W =
[[129 128 131 128 125 124 123 125 139 125]
 [117 117 121 116 120 145 142 135 144 148]
 [117 124 121 121 130 139 149 145 131 141]
 [136 130 136 133 129 117 114 120 126 122]
 [115 121 124 122 124 132 145 141 138 143]
 [138 140 140 147 132 106 110 120 112 101]
 [123 117 119 121 124 145 139 133 138 143]
 [132 121 124 125 118 130 133 129 139 136]
 [131 135 131 129 131 127 125 126 120 118]
 [130 121 130 127 124 130 137 122 135 129]
 [121 124 122 128 125 132 139 138 127 132]]
Find the fourth-last entry, reading row by row.
Answer: 139
The largest entry in the first column -> 138
The last entry, reading row by row is 132
The 3rd entry in reading order is 131
The first entry in reading order: 129
Find the smallest entry.
Answer: 101
Find the 2nd entry in reading order.
Answer: 128
The bottom-left entry is 121
Find the 3rd smallest entry.
Answer: 110
The fifth entry in reading order: 125
The entry directly below the largest entry -> 114
Find the fifth entry from the end, reading row by row.
Answer: 132
Find the last entry in the row that holds the largest entry.
Answer: 141
Find the entry directly below the smallest entry.
Answer: 143
Find the first entry of the largest entry's row.
Answer: 117
The largest entry in the last column is 148
Find the 3rd entry on the main diagonal.
Answer: 121
Find the entry just left of the smallest entry.
Answer: 112
The entry directly above the largest entry: 142
The 4th entry, reading row by row is 128
The largest entry in the first row is 139
Find the entry directly above the smallest entry.
Answer: 143
Find the 2nd entry on the diagonal from the top-right corner.
Answer: 144
Find the smallest entry in the first row.
Answer: 123

a =
array([[144, 137, 141, 141, 140, 108, 120, 111],
       [130, 121, 124, 113, 136, 138, 115, 113],
       [112, 118, 115, 155, 108, 133, 142, 112]])
Indices start at 0.
Find the largest entry.
155
Find the entry just right of 121.
124
Find the bottom-left entry.
112
The entry in row 1 and column 0: 130
Find the entry in the top-left corner.
144
The entry just left of the largest entry -> 115
The entry directly above the largest entry: 113
The entry just right of the largest entry: 108
The top-right entry is 111
The entry at row 0, column 1 -> 137
Find the entry at row 0, column 2.
141
